The same turns and mirrors carry the whole set onto itself and the rows of a family onto each other. Which other rows belong to the same family as each row named below? List them in the order they appear above.
These 18 rows form 3 families of 6 rows each.
j_606: [-13  12  -9   1 -17   8   2   5   2   4  27 -10  -1  -9   0 -14  15  12
   1  -1 -10  -5  10  -4   6  -2 -28 -14  15  -2  -6   0  -2   8  -3   0
 -19   7 -10   6 -11   9]
j_476: [  3  15  -8  -4  -7   0  -1  -7  -6  -8  -1  -2  -7  -5 -18  -2  14  12
  -8   0   0 -13  16   4  10   4 -11 -20  -5  -1  -7  -3  11   3   0   0
 -20  -9   5  11   0   5]
j_168: [ -7  10 -14   0 -23  13   1   1  -4   5  25 -13  -2  -8  -2 -13  12  15
  -3  -3  -8  -5   7  -7   9  -5 -23 -12  12   3  -9  -6  -3   5   1  -2
 -27   7  -4   8  -8   8]
j_537: [  4  10  -7  -1 -17  -5  -7   2   2   5   7 -16   0  -9   3 -14  18  -2
  -8  -4  -9  -4   7   4  11  -2 -20  -9  12   4  -9  -2   1   8   5   1
 -20   3   1  13   3   9]
j_186: [  0  10  -9  -1   1   5   7  -7   0   4   3   4  -4  -2 -12  10  14  15
   6  -5  -1 -15  15  -7   0  -4 -25  -9  -2  -1 -12  -4  19   2 -10  -1
 -23  -1   3   0  -1   8]
j_601: [  3   9  -6   8   2  -1  -3  -2  10  10   4  -4  -3   0  -3   7   9  -3
   4  -9  -9  -9  17  -6  -9 -13 -21  -7   5   0  -6 -13   9   7 -15  -1
 -10   3  -2   4  -1   7]
j_190: [  3   9   3  -2  -6  -2   0  -2  -8  -3   1  -2 -10  -6 -10  -3  11  12
  -2   0   4 -11  16  12  11  12 -18 -20   0  -5  -5  -2   8   2   1   1
 -18  -9   2   8   4   9]
j_598: [  4  12  -9   1 -18  -1  -7  -2  -2   3   5 -13  -6  -6  -5 -12  15   4
 -11  -5  -5  -8   6   3  14  -3 -12 -11   9   8 -12  -7   2   4   8   0
 -24   0   8  17   3   9]
j_87: [  3  11  -7  -5 -11  -5  -3  -4   0  -7   1  -9  -6  -8 -12  -4  17   4
  -9  -1  -1 -10  14  10   9   6 -15 -25  -5  -2  -3   1   7   5   3  -1
 -15  -7   1   7   5   2]
j_695: [  3   8   1   4 -15   1  -9   3  -8   5   4 -11  -6  -9  -2 -13  13   1
  -7  -5  -4  -6  10   5  14   6 -17 -12  13   1  -9  -8  -4   6   7   2
 -22  -5   3  13   3  14]
j_84: [ -5  12  -6  -2  -1   3   7 -11   2  -2   2   2  -5  -4  -7   6  17  12
   3  -3   0 -15  14  -2  -1  -6 -31 -14  -3  -3  -9   3  16   1  -4   0
 -12  -1   1  -3   2   7]
j_979: [  6   8  -3   3  -3   0  -6   1   4  14  10  -8  -6   4  -4   9  -5   2
   4  -7  -3  -9  20  -3  -8  -5 -22 -10   4   0  -1 -18  11   8 -13  -2
 -14   6  -4  -1   2   2]
j_371: [  3   6  -9   3   2   0  -1   0  10  15  11  -6  -6   1  -7   7   2   5
   5  -9 -10 -11  17  -6  -8 -10 -13  -8   5   5  -5 -18  12   8 -17  -3
 -19   5  -1   9  -4   5]
j_268: [-10  12  -6   3 -13   9  -6   4  -1   9  25 -12  -8  -2  -9  -3  -7   6
   1  -5  -6  -9  20  -6  -4   0 -19 -21   8  -3   4 -17  -2  10  -7  -1
 -13   4 -10  -1  -8   2]
j_786: [ -6  11 -10   6  -7   4  -3   8   9   4  23  -9  -4  -3 -12  -3   5   3
   1  -5 -10  -6  20  -2  -6  -1 -12 -23   4  -7   3 -13  -3   9 -16  -3
 -11   2 -12   5 -12   3]
j_727: [ -5  10 -13   0 -11   8  -2   3   2   5  27 -12  -4  -5  -9  -6   0  12
   0  -3 -13  -7  19  -5  -4  -3 -11 -21   4  -1   3 -16   0   8 -13  -4
 -20   3 -11  10 -14   1]
j_156: [-12  12  -3   4 -19  13  -5   2  -9   8  21 -12  -4  -9   0 -14   7   8
  -2  -5  -7  -7  11  -7   8  -1 -28 -12  18   0  -6  -9  -6   8   4   2
 -20   3  -6   5  -7  12]
j_117: [  4   9   1  -2   0   0   5  -6  -4   5   3   2  -6   0  -3   8   5  15
   6  -1   4 -12  18   2   1   0 -32  -8   1  -4  -8  -5  19   2  -8   1
 -17   1   0  -1   5   8]

The rest of the family of j_156: j_190, j_695, j_979, j_268, j_117
The rest of the family of j_601: j_606, j_537, j_87, j_84, j_786
The rest of the family of j_727: j_476, j_168, j_186, j_598, j_371

The same turns and mirrors carry the whole set onto itself and the rows of a family onto each other. Which other rows belong to the same family as each row named below? List them in the order they appear above.
These 28 rows form 7 families of 4 rows each.
j_430: [-12 -10   6  -4   2  -8  -5  -8  -7   3   4   8  -3  -3   9  -7   7  -4
 -15   7  -5]
j_578: [-1  0  4 -9 -8 11 -1 -6  8  6 -4 -7  3  2 10 -8  2 -3 -3 -1 -4]
j_40: [ -1   0   0  -3  -8  12  -6  -6   1   9  -3  -7   4   2   3 -10   0  -6
  -1   2  -8]
j_633: [  1  -4  -1  -5   8   4   7   1   6   5  -5  -2   5   0  -5   5 -11   1
   5  -3   2]
j_471: [-13  -6   7  -7  -5  -6   3  -9  -6   0   3   4  -2   0   9 -10   8   4
 -12  11  -1]
j_594: [  6  -5  -1  -2   6   0  -6   2   6   1  -4  -1  10   4  -5   1 -13  -2
   2  -4   3]
j_792: [ -3  -2   2  -4 -11   7  -9  -5  -2   6  -3 -10   4   0   8 -13  -3  -4
  -5   1  -7]
j_946: [-14 -10   4  -4  -3  -8   0 -10  -9  -2   2   4  -1  -6   6 -10   7   2
  -9  14  -1]
j_915: [  2  -5  -2  -4  10  -3   1   7   6   0  -5  -2   4   2  -6   7 -12  -4
   3   6   5]
j_264: [ -1   1   2  -3  -8   8  -7  -5   4   0  -4  -7  -3   2  10  -7  -1 -12
  -3   4  -5]
j_912: [ -9  -8   3   1   5  -9   4  -7  -5  -7  -9   7   4  -1  -7   9   4   5
 -13   1  10]
j_862: [-11  -7   6 -11   4  -5   0 -12  -5  -2  -1   3   3  -1  12  -8  10  -2
 -15   9  -4]
j_806: [  5  -5  -2  -3  11   1  -1   4   5   2  -5  -1   9   1 -11   2  -7  -4
   3  -2   1]
j_472: [  0  -1  -1  -1 -11  10  -8  -4   4  13  -2  -6   3   2   7  -4  -4  -6
  -8   0  -3]
j_71: [ -5 -10   1   3   8  -5   4  -6  -8  -5  -7  10   3  -6  -7   7   8  -1
 -10   0   9]
j_212: [-11  -8   1  -9  -5  -7  -5 -10  -7   0   7   5   0  -4  11  -9   5   2
 -13   8  -5]
j_690: [-11  -8   4  -5   0  -1   1 -10  -9  -1   1   6   0   0   9 -11  12  -2
  -7  12  -4]
j_153: [  1   0   3  -6 -13   7  -7   0   2   1  -3  -8   3   2  10  -3  -4  -6
  -1   0  -6]
j_482: [-10 -16   0   4   5 -10   4  -3  -7  -1  -8   2   4  -4  -9   9   5   2
  -7  -3   4]
j_885: [ -2  -6 -10  -2   4   1   1  -3  10  -1  -5  -3   7   2  -8   1 -11  -3
   6  -1   3]
j_886: [  0  -1   0  -4   8  -1  -1   2   3  -1  -7  -2   9   4  -8   4 -15  -1
   0  -3   4]
j_246: [ -5 -10   2   6   4  -9   3  -6  -3  -7  -6   8   4  -4  -7  11   2   2
  -7   3  12]
j_851: [-10 -12   1   1   2 -11   1  -4  -9  -8  -8   3   2  -7  -5  11   5   7
  -9   2   4]
j_252: [-12 -13   1  -8  -1  -6  -1  -5  -9   1   0   0   0   4  12 -11   7   2
 -10  12  -5]
j_260: [ -9  -9   3  -1  10  -7   7  -9 -10  -2  -8   4   4  -7  -5  12   1   0
 -11  -1   5]
j_193: [-11 -10  -5   2   1  -6   4  -9  -7  -4  -9   6   3  -8  -5   8   3   1
 -14   3  11]
j_120: [ -2  -3  -7  -4   5  -2  -3   0   8  -1  -3   3   9  -1  -6   7 -14   1
   4  -1   4]
j_777: [ -3   3   4  -6 -11   9  -3  -3   0   8  -2  -9   2   2   6 -10  -7  -5
  -3   0  -6]

The rest of the family of j_851: j_212, j_153, j_120
The rest of the family of j_472: j_915, j_252, j_193
The rest of the family of j_482: j_430, j_264, j_885
The rest of the family of j_246: j_594, j_792, j_946
The rest of the family of j_862: j_578, j_633, j_260

